128 stands for zero in the data rows.
Some points, each followed by its number:
[106,143,169,95,123,114,88,114,164,108,149,96,138,161,139,149,156,88,139,
 191,69,188,101,147] 0
[158,80,127,136,57,77,134,93,134,141,184,139,141,117,111,143,115,120,130,
 139,134,147,179,131] 1
[152,116,149,94,98,125,118,124,171,161,151,139,131,144,110,133,145,119,108,
 121,149,135,134,135] 2
[137,116,153,123,98,125,136,128,153,131,153,120,133,125,133,121,116,116,135,
 126,145,143,147,134] 3
[138,160,112,155,171,140,130,108,68,108,104,135,96,129,136,137,128,123,142,
 137,130,108,104,101] 4
[128,121,146,140,87,179,144,180,181,158,119,83,136,167,145,133,215,147,65,
 126,116,198,93,117] 5
[150,86,149,135,87,113,142,108,172,135,150,144,127,120,112,126,121,119,139,
 107,147,104,139,133] 6
[136,118,144,111,111,130,145,126,149,136,144,130,121,128,137,125,115,132,142,
 125,135,126,129,120] 7
[128,116,118,88,108,158,141,155,129,133,141,121,136,117,152,116,113,159,142,
 142,106,146,139,115] 8
[166,110,137,107,75,120,129,125,180,148,137,96,120,141,127,116,145,138,111,
 136,139,118,125,129] 9
[145,109,153,107,98,130,134,134,159,142,146,136,131,120,128,121,117,130,122,
 123,150,121,149,131] 10
[119,163,83,127,146,86,154,133,31,106,187,119,155,120,169,99,122,150,142,
 156,86,174,159,119] 11
[138,113,146,104,100,116,131,138,162,137,153,132,134,117,130,119,123,129,118,
 123,149,126,137,133] 12
[29,35,41,94,125,53,67,118,182,123,78,255,112,188,82,131,99,108,144,
 204,64,108,181,115] 13
[147,125,152,120,94,97,130,158,176,135,101,109,125,154,135,100,149,144,92,
 128,165,119,110,153] 14
[140,111,155,111,94,127,134,130,180,147,144,125,126,155,97,132,169,121,104,
 112,139,127,112,129] 15
[112,160,70,140,186,110,116,125,91,110,122,121,111,125,140,123,157,119,148,
 166,125,131,151,150] 16
[146,107,150,99,106,129,132,130,168,139,155,137,127,137,113,132,137,132,113,
 118,136,128,134,136] 17
[150,114,148,108,97,107,130,128,168,148,149,131,130,135,116,121,141,126,102,
 124,152,128,135,139] 18
[157,95,130,88,116,131,134,127,177,152,188,127,116,124,122,117,110,132,143,
 142,138,140,142,135] 19
[138,106,165,109,96,122,146,129,162,136,159,120,124,148,96,123,154,133,103,
 114,129,128,113,133] 20
[112,151,115,164,166,135,129,115,76,101,113,115,117,131,133,138,126,141,139,
 124,126,120,129,119] 21
[103,173,108,140,164,142,134,116,81,129,100,109,116,123,143,157,116,130,142,
 133,128,128,113,141] 22
[118,152,127,150,151,146,138,132,101,114,114,118,129,114,134,126,111,137,142,
 127,132,122,131,131] 23
[71,180,79,236,222,147,76,131,18,53,60,94,111,109,136,116,152,152,135,
 130,114,102,104,130] 24
[119,139,154,100,101,156,132,132,164,144,109,134,143,154,107,130,162,141,119,
 116,113,113,93,135] 25
[143,111,144,106,102,119,148,122,153,141,160,135,121,129,135,124,114,130,142,
 126,137,127,133,120] 26
[150,100,148,112,94,126,134,119,171,127,157,130,129,135,117,128,133,127,133,
 116,131,113,132,131] 27
[142,94,158,96,88,131,138,129,169,152,168,139,128,164,89,130,136,128,87,
 106,121,135,117,148] 28
[146,115,146,111,102,115,133,122,157,146,154,135,132,126,114,125,133,122,113,
 123,148,130,142,134] 29
[240,144,147,145,126,143,119,90,151,137,136,121,92,100,125,115,115,115,138,
 170,172,130,107,93] 30
[144,109,146,102,107,128,133,129,163,139,153,135,125,136,114,133,138,130,117,
 119,135,127,134,135] 31
[144,112,156,94,114,131,134,124,173,149,154,129,134,149,106,134,154,130,91,
 117,135,129,102,153] 32
[111,147,121,146,160,125,117,121,64,102,91,130,123,124,118,143,121,129,149,
 118,109,122,121,123] 33
[147,117,143,121,94,92,149,150,173,127,144,156,157,106,168,123,114,118,125,
 95,119,116,166,120] 34
[99,125,154,176,88,75,96,171,154,146,35,157,139,60,159,70,124,145,123,
 47,167,148,124,103] 35
[124,148,127,156,155,140,135,121,95,114,108,108,119,128,136,134,130,133,145,
 127,123,119,131,118] 36
[110,171,115,156,163,134,130,130,83,110,110,111,119,119,132,141,116,129,149,
 131,132,123,130,125] 37
[140,115,146,94,105,128,131,131,174,147,155,136,132,143,117,136,137,131,105,
 126,140,127,110,140] 38
[110,169,91,208,231,144,83,133,53,49,97,109,142,99,156,129,172,123,130,
 113,72,99,125,114] 39
[122,83,151,163,125,131,98,121,180,133,176,76,149,68,95,116,58,133,62,
 111,176,187,139,194] 40
[186,135,110,90,129,73,163,100,129,132,97,128,135,137,168,182,58,146,144,
 106,83,113,127,110] 41
[112,137,126,142,146,125,120,128,82,112,104,127,120,128,122,140,122,131,145,
 114,113,126,127,124] 42
[142,116,145,105,112,125,142,129,156,133,150,128,127,134,121,121,135,119,127,
 118,142,116,127,136] 43
[133,81,159,170,135,164,102,128,167,131,188,62,154,79,100,113,84,140,73,
 133,170,173,146,188] 44
[131,132,136,113,122,124,146,132,135,140,130,115,107,125,135,139,115,135,142,
 130,126,125,127,132] 45
[132,86,147,142,101,75,135,118,191,165,136,173,107,121,103,117,160,130,123,
 141,159,128,125,131] 46
[143,108,152,101,98,128,129,133,163,139,149,134,117,140,118,124,140,135,116,
 126,135,123,126,141] 47
Which five points above are nearest to each new point? Their numbers follow each, smallest number first.
[113,110,90,121,133,113,113,126,112,125,90,188,126,138,120,144,113,123,148,
 144,103,104,143,103] 23 33 36 42 45
[133,155,99,129,132,94,156,141,42,119,196,125,155,110,173,94,134,147,146,
 161,88,165,162,114] 8 11 16 23 37
[114,72,152,161,80,55,127,99,197,154,117,177,112,133,70,130,181,120,111,
 154,148,141,125,142] 6 15 18 29 46
[153,115,159,97,112,129,135,124,173,144,157,135,130,153,104,131,154,128,94,
 121,138,131,98,146] 15 17 20 32 38
[31,27,43,91,118,50,67,118,198,128,86,255,112,194,82,134,100,108,146,
 206,68,107,177,114] 6 13 31 46 47
[184,96,151,122,74,119,137,104,176,152,128,85,117,144,121,123,156,124,128,
 129,127,104,118,132] 9 15 18 27 47
[105,158,123,146,185,133,152,110,106,130,114,112,155,147,152,161,118,128,120,
 124,128,119,79,141] 21 22 23 36 37
[113,154,123,134,152,131,138,117,114,111,114,112,122,121,128,138,98,133,135,
 122,132,130,120,135] 22 23 36 37 42
[130,118,139,158,122,152,146,110,105,97,121,122,144,105,127,126,99,110,158,
 103,141,112,146,128] 21 23 36 37 42
[121,144,146,126,143,142,153,127,101,131,124,137,123,95,138,99,112,124,113,
 112,127,118,128,126] 7 23 36 42 45
[128,137,133,114,127,123,148,129,126,139,126,115,107,128,137,143,112,133,146,
 130,121,126,127,135] 7 23 26 43 45
[78,178,84,196,187,142,90,132,51,83,78,103,109,112,127,123,138,143,130,
 132,116,110,105,144] 21 24 33 37 39
[129,117,145,134,87,169,140,171,176,159,126,98,136,157,141,126,188,143,75,
 121,121,190,105,123] 5 15 20 25 32
[139,68,163,176,138,170,94,128,176,131,200,51,161,68,87,114,79,143,57,
 140,174,181,147,203] 3 12 29 40 44
[127,130,145,106,111,114,152,114,123,153,125,131,102,141,149,137,123,131,136,
 127,129,116,107,122] 7 26 43 45 47
[133,162,92,128,132,86,159,145,27,117,212,128,164,107,182,85,137,149,146,
 168,80,175,171,112] 8 11 16 23 37
[149,120,126,119,146,138,170,127,127,113,125,120,104,136,132,119,130,103,154,
 128,126,98,100,128] 7 23 36 43 45
[160,73,123,143,47,70,135,87,127,139,189,139,143,115,111,147,109,120,136,
 143,131,151,188,131] 1 3 6 26 29
[102,203,78,121,140,102,146,118,106,144,114,105,120,114,140,174,86,109,149,
 139,124,120,132,156] 22 23 36 37 45
[103,173,103,255,221,209,98,152,0,98,92,106,59,119,104,128,118,119,105,
 130,112,148,178,131] 4 21 24 37 39
[137,113,147,108,97,113,134,143,166,135,154,138,139,114,136,117,125,126,119,
 118,146,124,144,131] 3 10 12 29 43
[108,144,156,111,137,115,94,114,143,108,138,101,131,155,135,148,156,96,140,
 181,77,175,105,143] 0 3 7 42 45
[78,190,63,215,227,179,72,126,6,81,70,98,108,134,97,177,148,167,126,
 117,78,89,81,135] 4 21 24 33 39
[120,140,141,137,123,140,141,137,117,120,123,121,138,109,135,112,114,132,143,
 129,143,137,147,134] 3 7 23 36 45
[127,111,141,118,114,86,130,106,188,159,111,164,124,131,113,123,151,121,126,
 128,153,138,118,119] 2 18 29 31 46
[129,115,121,92,107,150,140,154,132,135,140,121,135,119,149,121,118,156,142,
 141,107,143,142,117] 7 8 10 26 45
[122,163,101,183,207,133,95,136,77,69,110,116,142,95,156,123,174,117,130,
 119,83,108,131,122] 16 21 33 37 39
[89,113,172,177,57,55,99,182,187,163,21,164,145,45,163,50,114,149,122,
 29,179,154,128,95] 12 14 34 35 46
[139,131,131,70,123,148,133,170,151,142,154,131,149,125,152,107,148,162,134,
 145,101,138,133,136] 7 8 12 31 47
[140,100,171,104,91,119,146,129,170,141,165,120,124,154,87,122,163,134,94,
 110,126,129,106,134] 15 20 28 32 47
